Some points, one per row:
np.array([1.55, 0.02, 0.11, 0.08, 3.02, -0.21, 1.39, -1.27, -0.26, 0.81, 2.58, 0.38,
          -0.15, -0.04, -0.65, -2.51])
np.array([1.22, 0.16, 0.41, -0.05, 3.16, -0.33, 0.83, -0.93, -0.35, 0.88, 2.28, 0.31,
          -0.21, 0.07, -0.71, -1.38])
np.array([-0.17, 2.38, 1.78, -0.03, -2.23, 1.16, -1.98, 1.30, 0.19, 0.53, 1.23, 0.42,
          2.31, -0.09, -0.88, 2.96])
np.array([1.49, -0.18, 0.03, 0.19, 2.38, -0.31, 1.08, -1.05, -0.13, 0.41, 1.75, -0.03,
          -0.48, 0.01, -0.40, -1.50])
np.array([0.48, 0.73, 0.17, 0.25, -0.85, 0.18, -0.98, 0.05, 0.21, 0.10, 0.10, -0.19,
          0.46, -0.08, -0.41, 0.78])
np.array([-0.58, 0.68, -0.67, 0.21, -0.29, 2.02, -0.77, -0.14, -1.22, -0.21, -0.80, 1.12,
          -0.56, 0.62, 0.38, -0.07])
np.array([-1.71, -0.44, -0.29, 0.47, 0.81, 0.23, 0.28, -0.73, -0.94, -0.57, -2.98, 0.46,
          -1.42, -0.49, -0.07, -0.66])
np.array([-0.58, 1.35, 1.21, -0.20, -2.82, 0.14, -2.02, 1.89, 0.42, -0.37, -1.55, -0.41,
          2.37, -0.64, -0.44, 3.09])
np.array([0.08, 1.24, 0.24, 0.08, -2.92, 1.41, -1.64, 1.11, -0.03, 0.03, -0.20, -0.21,
          0.97, 0.29, -0.48, 1.71])
np.array([0.32, -0.43, 0.08, -0.18, 0.50, -1.06, 0.57, -0.08, 0.45, -0.13, -0.02, -0.32,
          0.35, -0.39, 0.02, -0.47])
np.array([-0.13, 0.86, 0.32, 0.08, -1.93, 0.88, -1.14, 0.64, 0.02, 0.27, 0.26, -0.15,
          0.48, 0.50, -0.17, 1.41])
Here are 16 more points, each followed by its number:
np.array([0.35, -1.84, -1.81, -0.03, -1.47, 0.02, 0.28, 0.34, 0.35, -1.30, -1.08, -0.24,
          -1.34, 0.33, 1.16, -0.77]) 0
np.array([0.00, 0.45, 0.13, 0.06, -0.99, 0.52, -0.59, 0.42, 0.05, 0.14, -0.23, -0.12,
          0.21, 0.01, -0.16, 0.64]) 1
np.array([-3.40, -1.58, -0.33, 1.23, 1.67, -0.02, 0.85, -1.63, -1.06, -1.06, -6.00, 0.13,
          -3.01, -0.61, 0.18, -1.46]) 2
np.array([-0.83, -0.48, -0.11, 0.31, -0.59, -0.38, -0.36, 0.27, 0.34, -0.34, -1.47, -0.32,
          -0.30, -0.48, 0.34, 0.68]) 3
np.array([-0.73, -0.26, -0.31, 0.21, -1.78, 1.03, -0.73, 0.64, -0.08, -0.95, -2.45, 0.06,
          -0.06, -0.12, 0.24, 0.89]) 4
np.array([0.14, 0.39, 0.07, -0.06, -0.65, 0.33, -0.45, 0.25, 0.03, -0.11, -0.03, -0.14,
          0.54, -0.03, -0.27, 0.38]) 5
np.array([0.92, -0.28, -0.33, -0.30, 0.36, -0.21, 0.37, 0.05, 0.37, 0.30, 1.63, -0.21,
          -0.08, 0.31, -0.08, -0.54]) 6
np.array([-0.23, 0.66, -0.28, 0.08, 0.04, 1.57, -0.39, -0.21, -0.99, 0.00, -0.94, 1.08,
          -0.11, 0.25, -0.18, -0.33]) 7
np.array([0.03, 1.08, 0.27, -0.55, 0.39, 0.09, -0.49, 0.19, -0.58, 0.83, 1.87, 0.96,
          1.44, -0.03, 0.55, 0.73]) 8
np.array([-0.53, 0.14, -0.71, -0.22, -3.33, 1.38, -1.61, 2.20, 0.04, -1.52, -2.04, 0.97,
          0.54, 0.15, 0.50, 1.60]) 9
np.array([1.21, -0.34, -0.16, -0.43, -1.68, 0.36, -0.18, 0.77, 1.11, 0.68, 3.09, -0.22,
          0.61, 0.85, 0.30, 0.81]) 10
np.array([-0.24, -3.72, -2.32, -0.31, -1.43, -1.32, 1.61, -0.05, 1.35, -1.81, -2.70, -0.84,
          -2.60, -0.08, 1.96, -1.40]) 11
np.array([-3.28, -0.52, -0.20, 0.68, 2.17, -0.05, 0.94, -1.83, -1.58, -0.72, -4.24, 0.40,
          -2.16, -0.92, 0.10, -1.03]) 12
np.array([1.66, 0.34, 0.34, -0.27, 3.62, -0.38, 1.30, -1.29, -0.56, 0.77, 2.93, 0.26,
          0.12, 0.03, -0.65, -2.20]) 13
np.array([1.50, -0.94, -0.78, 0.12, 0.53, -0.28, 0.89, -0.15, 0.57, 0.73, 3.43, -0.21,
          -1.12, 1.14, 0.68, -0.67]) 14
np.array([-1.20, -0.24, 0.09, -0.80, 0.99, -0.88, 0.99, -0.21, -0.37, -0.15, -0.39, 0.49,
          0.51, -0.34, 0.62, -0.49]) 15
Which two of these numbered points are nearest to each point below by angle, seen from the average point of the first points? Their numbers follow each, nearest first.
np.array([-1.10, -0.35, 0.03, -0.87, 1.11, -1.13, 1.25, -0.37, -0.49, -0.12, 0.10, 0.43,
          0.62, -0.02, 0.76, -0.71]) > 15 12
np.array([1.75, 0.07, 0.21, 0.28, 4.74, -0.26, 1.60, -1.92, -0.77, 1.34, 3.08, 0.37,
          -0.65, 0.30, -0.77, -2.70]) > 13 6
np.array([2.54, 0.01, 0.01, 0.58, 5.03, -0.67, 1.65, -2.44, -0.99, 1.21, 2.98, 0.41,
          -0.96, -0.48, -1.15, -3.22]) > 13 6
np.array([1.68, -3.34, -1.16, -0.44, 1.89, -2.23, 3.50, -1.17, 1.67, -0.33, 1.77, -1.08,
          -1.79, 0.69, 0.76, -2.98]) > 6 14
np.array([1.92, -0.05, 0.01, 0.36, 3.78, -0.20, 1.45, -1.59, -0.56, 0.75, 2.45, 0.16,
          -0.34, 0.29, -0.48, -2.72]) > 13 6
np.array([-0.50, -0.01, -0.34, 0.10, -1.29, 1.06, -0.47, 0.80, -0.27, -0.68, -2.04, 0.49,
          0.34, -0.01, 0.02, 0.53]) > 4 9
np.array([1.83, 0.02, -0.34, -0.95, -2.40, -0.27, -0.30, 1.39, 1.40, 0.44, 3.85, -0.14,
          1.00, 1.39, 0.61, 1.11]) > 10 14
np.array([-0.94, -0.27, 0.13, 0.26, -0.64, -0.30, -0.15, 0.19, 0.10, -0.39, -1.61, -0.24,
          -0.23, -0.47, 0.34, 0.74]) > 3 4
np.array([-0.95, 0.67, -0.24, 0.16, -0.37, 1.78, -0.79, 0.00, -0.90, -0.12, -1.05, 1.00,
          -0.50, -0.03, 0.04, 0.31]) > 7 4
np.array([-1.16, -0.26, 0.06, -1.14, 0.76, -1.20, 1.25, -0.02, -0.33, -0.49, -0.75, 0.53,
          1.11, -0.36, 0.67, -0.66]) > 15 12
np.array([-1.16, 3.30, 1.01, 0.14, -1.48, 2.22, -3.05, 0.91, -0.99, 0.55, -0.31, 1.23,
          2.25, -0.43, -0.60, 3.15]) > 9 1
